Rotation paths and how fast each direction turns (degrees a step)
Each turn is a multiple of 5 degrees from 10 to 175, or 0.
Each row of a path follows its step; steps can be skipped.
path 1
step 0: [ 48 -22  30   6  -6  20  36   6 -31   2 -34 -45  50 -40 -53  19  18 -24
   4 -22  20   4 -14 -26  -9  33   5 -12   9  -2 -17 -43 -24  24 -29 -45]
step 2: [ -3  15 -12 -16  10  -5   6  -9  11  -2  12  53  22 -23 -25 -16 -27  25
 -44  15 -47  41  -4   5   1  44 -55 -25   8 -22 -51  -1  -4  26 -36 -53]
step 3: [  0  59  12 -29  19  -8   3 -30 -34  -4   1  14  22 -39  42  54  20 -14
   4   7 -15  12 -18  -4   4  76 -10  -4  -2   6 -65 -17  25  10  -7   2]
step 6: [ 13  38  33  16  36   3  -1 -19  37  43 -15   0  13 -24 -19   7  -8  45
  25 -28 -14   8 -62 -37  20  25 -35 -30  -7  -4 -14  58 -23   8 -32  19]
step 7: [-39  55  -6  -1 -25 -10  -6 -13   3  10  11  25 -27 -22 -11  40 -42 -26
  34 -71   9  18 -32  -6  15  -7  -2 -31  28   0 -36  55  31 -20  -8 -18]
step 8: [ 26   6  12  -8 -20  13   0  14  -7 -41 -37   6  14 -55 -27  50 -42 -57
  -4 -44   5 -13 -45  11   9  -3 -15  14 -24 -26  15   8 -13 -20 -50 -38]
step 11: [-18  14  -5 -22  -8 -10 -35 -43 -64  12  42  37  34 -52  -7  -5 -39  12
 -33 -23 -41  -8  -9  -4   7  31   0  15  23 -15 -36  -4  14   1 -51  13]
step 12: [ 24  31  27 -31 -20   9   0 -22 -15 -25 -11  41  22 -18 -18  34  18  12
  -7 -32 -28  24  -9 -29 -23  54  40  61 -30  33 -35   2   3 -39 -11  -6]
step 13: [-56  13  16 -47 -16 -51  37  25 -32 -22 -14  -4   4 -17 -38  -3   9  11
  29  -5  11  -7  18 -57  -8  -9  27  53 -33 -18 -44 -14  15  -1 -14 -25]
step 14: [ -5  12  46 -21  46  18   8  17 -17  16 -31 -30  10 -67 -27 -56   0  59
   4  11  -7  10 -15 -30  34  -7   1  16 -23 -27 -20  10 -20 -20 -30  -9]
step 15: [ -5  35  -1   5  29  18  13  -8  12  41   7  -1  15 -42 -28 -22  -5  40
  39 -51  -4  40   1 -48  13  24  28 -16  52   0 -23  19  61  -5 -11  -1]
[  2   3  11   1  -9   9   0  -2 -16  -4  -7   3  -3 -10 -11 -20  11  19
 -10  -7  -1   3  21  -6   0 -14  17  15   4   4  14  -9  24  -2  -7   1]
20
[-12  -1  -7 -19   7   2  11 -12   6  14 -16  -5  -8 -10  -5   1  14   0
  -3  -9 -12  -8 -22  -3   0 -17  10  10  16   5   8   9 -10   6  18 -13]
45
[ 20  -3  12   7  -3  18   7   5  14 -10 -16   6  -8   1 -17 -12   2   2
 -14  -2 -17  12 -10   2  -7   5 -13  -2 -20   7   7   2 -21  -9  -1  -2]
175
[  4  14 -12 -10 -22  21 -16 -11  17   1  -2 -28  -2  11   5   1  -4  -1
  -3   9  -9  -1  16  -6  -9 -10   0   2  -2 -16   0  -3  -4   8   5   8]
0
[  7  11  -1  -6  -9 -22  11 -17  -6  -6 -14  -8 -10  12 -15  -3   3  -3
  21   6  -4   5   2   2  -9  -2  12 -24  -2  23  -5   1   2   2  -3  13]
120
[ -3  -1  -7  -8 -11  -9  -5   2 -11  -5  -1  17   1  -1   6   4  -8  12
 -17  17 -13  -2 -10  -8   4  12   1  14 -10  15  -4  -9   0  21  20  22]
45
[ -5  19 -11  -9  20  -1   8  12  10  -3  -3  -2  -1  -6  10 -21  16  -3
  22  13 -15  13   2 -10  10  11  -8   9  -9  -6  -2   1  16  -8   5   4]
35
path 2
step 0: [  7 -11   2  24 -29  28 -19 -60  30  49  67  10  -3  49 -24  -5  11   6
 -10  14  64  30 -22 -19 -13 -29 -52 -60 -14 -53 -51 -19  22  -1  12  -6]
step 1: [ 15 -27  39   9   2  39 -14   4  -1   4  12  -8  25 -53   0 -15 -16  28
 -11  71  78  50  39 -32 -50 -30   3  30  -2 -26 -34  10 -53 -14   5  44]
step 2: [ -3  17 -27  72  13  37 -16  37  14  -3  25  19 -11  31 -23 -59  -5  29
 -36  50 -12  32  35  15 -32 -29 -31  17  16  32 -79 -18  24  38 -42 -12]
step 3: [  5 -70 -26 -12  -8  -7  10 -26  -8   7  18  -7  56  41  16  -7 -64  12
 -39  31 -38 -10  49 -15 -32 -30 -28  -6 -24  51 -44 -28 -15 -58  -3  24]
step 8: [ 24 -38  49   1 -53  -4 -15 -38  13 -10  52 -79   1   6 -19  -5 -22 -21
 -12 -25 -15  39 -20 -13 -21 -35  -7  23 -41  -4 -69  -6  26  -3 -53 -35]
step 10: [ -7  11  16  28 -34  40 -52  -8  34 -27  58  18  12  11 -52 -61 -46 -11
  -3  -6   0 -47 -10  -8 -73  46 -27   2  31   0 -41  -7  23   2  25 -18]
step 11: [ 30 -48  -6  28 -14 -19 -72 -13 -24  -3  29  -2  43  36  18 -42   7  62
  31  12  17  24  15 -12  -2  27 -64  -7 -30 -38 -27  -7 -31 -53  43   8]
step 12: [-26  18  22  10 -15  92 -44 -45 -58   9  -2   1  18 -16 -21 -51   3  10
  17  43   4  10  48   8 -14 -22  17  14 -54 -14 -57  23 -15  41  28 -18]
step 13: [ 11  10   9  -2  16  16  10  -1 -38  57  64  -5 -19  94  -8 -43 -31   6
  35  39  31  29  -7 -16 -26 -32  -5 -37 -11  12 -57 -14  -6  -7 -52  25]
step 14: [-20  14  -1  10  -2  44  41 -44 -13   2   8 -32  37 -25 -33  -4   9  20
 -26  59  15   6 -18 -39 -63 -24 -42  17  13  44 -35  -6 -72 -62 -12  -4]
step 15: [ -9  10  13  -1  61  -9  -7  51  39  25  10 -16  -8  16 -14   9 -30  22
  -2  65  -4  12  21   2 -57   3 -78   3 -14  14 -75   1  23  16  32 -62]
[ -8  10   1 -29  -4 -11  14   7 -12   8   4 -18  -9   4  -8   9  15   5
  14   6  -6 -14  -3   5  -7  -9 -13   5  -2  10   5 -15 -14  10   4 -13]
40
[-10   5 -10  -9  10   7  11  -5  25  -3  -4  -5 -12  10   7 -10  20  -3
  -5  15   0  13   3   5 -13  16   9 -12 -16  -5 -12  -3 -14  -4   7  15]
25
[ 17  12  -2   7  14 -16   0  14   6   8   3  10 -12  26  13   4   2  17
  11   8  -1   9  -5   3  15  -7 -21  -8  -2 -13   0   2  12  -5  -2  -3]
170
[  9   7   5   4   3  12 -12  -6  -3  -8  16  -8   3   4  10 -11   3   1
  26   2 -14  -1 -18 -23   2  18  14  -5  -6   1   9   5 -10   1   2 -20]
25
[  9  -5   6 -12  14  12   6  -1  -7 -15   5  21 -13 -11 -17  16   8  13
   0  18  -3 -10   4   1   8   1  10  19  -8  -6  -6  14   3 -15   6  -4]
135
[  3  23   8  -3   7 -16 -13  22  -2   0  19  13  -4  -3  -2  -7  -2 -18
   2 -10  10   3  -5   5   3   3  14  12   0  17 -20  -3  -6   4   9  11]
130
path 3
step 0: [-28 -60 -39  20  51 -33  15  18 -24  51  -1 -12  12  15   0 -20 -17  29
  14  10 -38  51  11   3 -19  48  39 -15 -12  11 -21  14  12  20  26  52]
step 3: [-40 -13  -8 -38 -11 -65 -33 -23  13  27   6 -17 -47  -9 -23  -5  13 -26
  25  18 -30  36 -15 -33 -42 -40  26 -32   2 -15  19  58  -1 -30  16 -21]
step 4: [ -6  -4   1 -12 -24 -74  50  19  -5  71   3  -5  27 -11  25 -26 -38  -2
  57  -5  32  24   2  30 -26   1  -6 -10  23  40 -24   6  12  26 -38  -9]
step 5: [  8  27 -16  -8  19 -16  -8  53 -16  32 -11 -13   9   8 -48 -22 -37  -7
  -4  31 -33  24  32  18 -37  65  63  20 -44   6  10  12 -25  17  35   2]
step 6: [ 25 -31 -43  14  11   0   0 -37  -8  31  31  23  23  32 -57 -19  -1 -32
  76  32 -42   1  -9 -52  23   4  22  18  23  27  10 -38   5  -7 -11 -20]
step 8: [-57 -29  11 -19  -4 -34 -35  17 -41  36   9 -39 -47 -41 -21 -36 -50 -12
  12   9  -1  10 -34 -28 -22  14   4   8  50   5  -1  31   0   6 -29 -41]
step 9: [  2  20  -7  27 -40 -26  53  34  29  59 -19 -10 -22  32 -10 -42  16 -45
  22  19  -2  48  -7  24 -58  -5  -7  24 -20  35 -19  -9 -22  -7  -6 -25]
step 10: [ 38  21   0 -27   8 -38 -16   3 -35 -13   8   5  64  -1 -32 -24  -1 -16
  19  44   6  46 -17   7 -12  42  77  -3 -26  -1  38  -8   2   9 -33 -35]
step 11: [-25 -57 -29  58 -15 -38 -12  -2   6  25  50  13  54  15 -32 -22 -11 -17
  22  15 -48 -23  14 -14 -13  36  12  14  11 -22 -20   9  30 -46  21  -6]
step 12: [  4  29 -54  -5 -31  44  23  -1 -35  30  11 -42  -9  -6 -38 -22 -34 -12
  20  -7  -6   0 -41   8 -42   3  27 -49  65  -8  -1  -1  19 -27 -17  27]
step 14: [-33  22  22 -10   2 -21  13   0  56  32 -27   8  12  13 -42 -37  36 -59
   3  42   1  65 -60 -13  -6  30  -1 -15   0  -9  -9  15   3 -31 -16 -20]
[ -3 -16 -11   4  15  23   8  -8   0   7  11   2 -14  -9 -15  12  -1  -8
  -4  -4   8 -15  -4 -13  -9  17  -5  -6  10  -8  14 -19   0   5   6  14]
65
[-11   4   4   5  11   2 -14 -29   9  13  -1   1  -6   3   7 -24   6 -16
   9   5  -8   8  10  10   5  -5 -11  11  18  -7  -4  -6  -2  -3  17   5]
135
[ 10  10  13  -8  14  -7 -16   3 -26  -8   7  -4   0 -13   9   5   2  -6
  -8 -12   9   6  15   9 -13  12  17  21   4  -8  -1  -5   1   1  -6  16]
135
[ 35   4  10 -13   6  13   4   1  11  -7   0   7   2  -3 -18 -10  15 -12
  -3  12  -5   5  -8  -9   6   7  -5  19 -12  15  -2  -2 -11   3   5  -3]
90
[ -6  14  -3   5 -16  -1  -9  13  17  -1   4   7  -8 -13  -4   9  13 -14
  -2   0  -9 -14  13   9 -17  -3   8  -8 -15 -11   3   5 -22 -11  17   4]
170
[ 23 -13  -1  -7  -8  -1   1  -5  -1   9  12 -21   5  -8   9   3  -2  -6
  -9  -6  -9 -11  -4   2  -3 -13 -12   1  17  -2  18  30   2  -8   3   4]
80
[  2   3   1  -2 -11  -1 -12   7   3   9  -7  11  19 -21  -1  -5  -8  -1
   1  18  33  -5   7   1   9   6 -14   2  -4 -15  10   5  14  11  10  -3]
120
